X: rows in 3 groups, each row roughly a mix of its group's directions (one row in no group):
X (106 x 10):
[[ -6  -5 -31   1 -15   0   5 -11   6   3]
 [ 13   2  18   6  20  16   8   8  -7  -9]
 [  1 -12 -10   4 -12 -15 -15 -16  17  -7]
 [  5  -5  -9  25 -17   0 -18   4  -6   2]
 [ 10   0 -23  -8   9 -15 -14   6  11 -10]
 [  1  -5 -16  -4  19 -15 -19  12   4  -1]
 [ 24 -13  -5  22  -4  -7   4  -9   1  -4]
 [ -5   5   9 -22  17   0  19  -3  10 -11]
 [ -4   6 -14  28 -13   1  -8  10  -7  -1]
 [  5  -8 -11  25 -10   2 -19   5 -11   4]
 [ 22  -6   8  16  18   7   3   9  -4 -11]
 [  9   7  15  13 -23  13  15  -1  -1   3]
 [  2  -6  12   4  22  14  20  -2  -8 -10]
 [ -7   5   4 -24  16 -14  17   0  -4   3]
 [-22  10  -2 -11 -25  -4  -1  -2   3 -11]
 [-25  18   4  -8 -17   4  -3  -1   5 -10]
 [ 19 -12   2  15  22   5   0   9  -9  -3]
 [ -4  -3   0 -11  30  -4  17   6  -6   4]
 [ -7  -9   2  -8  30  -2  11  12 -10  -2]
 [ -3   1   9   1  33   1  16   0   0   4]
 [  5   4 -13 -11 -23 -16 -11  -2   7  12]
 [ -1 -10 -17  17 -15  -3 -17   4 -13   8]
 [ 20 -15  -3  23   8  -1  -6  12  -1  -5]
 [-19  12  -5  -6 -26  -3  -9  -4  10  -1]
 [ -4   1  -5 -15  26 -11  19   2  -7   3]
 [ -2  13   4  -2   7  12  14  21 -18   7]
 [  4  -1  12   3  33   4   8   7  -5   0]
 [-13 -11  -7  10  27 -11   6   0   5   9]
 [ 11  19  -1 -21 -17  -8 -12   5   0   4]
 [ -3  -2  -8 -11  25 -15  12   8 -14  -2]
 [ -1   1  -2 -13 -33   3  -1  -4   0 -13]
 [  5   5  -2  13 -30   3 -10  -6  12  -3]
 [ -5  -3 -26   0 -24  -6  -3 -10   4  -2]
 [ -4  20  20   1 -10   4  -6  17  12  -4]
 [ 27   4   4 -19   1 -11  -7   9   0  10]
 [-15  14   5  -6 -29   2  -7  -2   5  -6]
 [  0  14  14   4   6   4  -7  30   0   5]
 [ -3  -5   8   6  25   9  22  -5  -8  -7]
 [ 10  -3  -4  20 -17   3 -24   2  -7   4]
 [ -6 -15 -13   8  -7 -11  10 -24  -9  -6]
 [-24   9  -5   2 -17 -15 -14   3   5   3]
 [ -5   3   9 -19  17   0  22   3  11  -9]
 [  5 -16 -12   0  -1  -1   9 -27  -2 -14]
 [ -8  -6   4 -11  27  -4  18  10  -5   3]
 [ 26  -7   2  13  18   9   2  10  -2  -7]
 [ 26  14  10 -19  -6  -2  -2   4  -6   5]
 [ -1   2  -8   9 -32   2  -9  -9  10  -1]
 [  6  -3   8 -11 -31   4 -10   3   6 -10]
 [  3   5  -7   1 -23  12   0 -16  19   5]
 [-18  17  13  -5 -13  11  10  12  -8   4]
 [  0  10  33 -10   8  -3   3   2  -1   7]
 [  5  -6 -16  -9  23 -14 -16   3   6  -6]
 [ 11 -16 -10   6 -10  -4  -6 -20  14 -14]
 [ 10   2  28  12   7   5  -8  15  -2  -3]
 [-15  13  -4 -20 -16  -7  -4 -11  12   8]
 [  0   4  16   9 -23  18  15  -2  -4   4]
 [ -7  -6 -30 -11 -11  -9   8  -7   5  -1]
 [ -1   2  11 -15  25   0  19   7   5  -6]
 [-28  10   4 -18 -10   0   0  -8   0   5]
 [ -1   5   7 -15  23   5  20  -1  10  -8]
 [  6  18  -7 -24 -17  -3  -2  -5   9   5]
 [  4  12   5   2  10  11  10  27 -14   6]
 [ 22 -10   5  12  22  10   1   9  -6  -3]
 [  4  11   9   4  10  13  14  21 -17   4]
 [  6   0   9  -6  27  11   6   5   5 -18]
 [ 10   1   8 -15 -31   5  -1  -2   4  -9]
 [ 20 -12   0   7  27   7   5   2  -4   5]
 [ 16   2  10   8 -16  16 -10   2  18  -9]
 [ 15   6  -1 -20  21   1  17  -2  -5  -1]
 [-19  10 -10 -15 -21  -7  -8   0  11  -4]
 [ -6   5 -11  -8 -28 -12 -11  -4   9   7]
 [-14 -12   1   0   3   0  13 -27 -13  -5]
 [  5  -8 -15   5   7 -17 -20   9  11 -12]
 [-16  -7  -4  27 -14  11  -2  -9  -2  -5]
 [  9   0  -5  18 -19  10 -21  -5   3  -8]
 [  0   5  12   7  14  13  12  19 -19   2]
 [-14   8   1 -22 -10  -3 -11 -11  17   9]
 [ -2  -4  -3 -12  30  -5  16   7  -7   2]
 [  5  15   3 -11   9  14  17  12 -15  11]
 [ 11   4  27  13  12   0   0  16  -3   2]
 [  4  -7  -8  -1 -33   6 -10  -3   1  -9]
 [-11   1  -1 -28  13  -1  17  -8   5   0]
 [-12  -7 -10  28   2  -7 -14   2  -4   8]
 [  2 -11   4   0  -6  -9 -14 -24  19  -4]
 [  4   6   4  12 -28   6 -16 -10   7  -4]
 [ 21  -3  -7 -26 -12  -7  -4   4   7   1]
 [  1  -1  -4  -7  34  -2  12   1   4   6]
 [ 10 -14  -1  -6  15   6   6 -27   0 -11]
 [ 15   2  22   3  20   2  -2  17  -4  -2]
 [-20   5  -4  -7 -27  -6  -5  -3  11  -4]
 [  4 -13  -7   4  -7 -14 -18 -15  19  -4]
 [-28  -6 -18  13  -6  -7   2  -8   2   0]
 [ -8   1   9 -14  20   1  24   2  10  -4]
 [  6   4   7 -11 -32   7   5  -8   1  -9]
 [  0 -10   0   0  30   0  11  16  -7  -2]
 [-19  19   5 -12 -22   0  -3  -2   6  -6]
 [  4   6  -1   7  32  -5  -5   7   0  15]
 [-18  -8 -10  28   5  -7  -6  -2  -2   8]
 [  0   8  12   0 -17  17  22 -10  -8   5]
 [ 14   5  -9  10 -28  -3  -4   1  14   5]
 [-22  -5  -7  24   0  -4 -13   1   7   7]
 [-10  -2  -1 -19  24 -11   7   2 -14  -6]
 [ -7  -1  -1 -16  20 -16  17   8  -8   4]
 [-12  23   3 -19  -1   6   4  14  -4  11]
 [  4  20   9  -1   1  13  14  22 -10   1]
 [ -2  -5  12   4  15  16  21  -5 -10 -15]]
which group is each row in? (one row of each group first):
[ -1   3 -10  -7 -28 -10 -18   2   8   5] => K
[ -7   2   8 -21  16 -15  -4   0 -19   0] => B
[  3   5  21  17 -15  15  13   7  -6   1] => H

[ 23  -5   8  20   9   9   4  11  -3 -10] => H
[  0 -12  -8   9 -11 -18 -18  -8  17  -6] => H
[  0   6  -4  10 -33  -4 -10  -8   5   4] => B
[-27   9   0 -19 -13  -1  -2  -7   2   5] => H
[  1  -9   0  -8  -2  -6  -8 -29  17  -8] => H
[  6  -6  -9  11 -14   2 -27  -3 -13   6] => B
[ -3  16  -6 -14   2   9  16  13 -16  14] => H
[  8   5   9  -2 -19  17 -16 -13  13  -5] => B
[ 13  10   0 -31   9   4   9   3   1  -8] => K
[ -3   9   3   2   6  12  15  21 -21   7] => H
[-13 -10  -3  25  21  -2   1  -1   1   9] => K
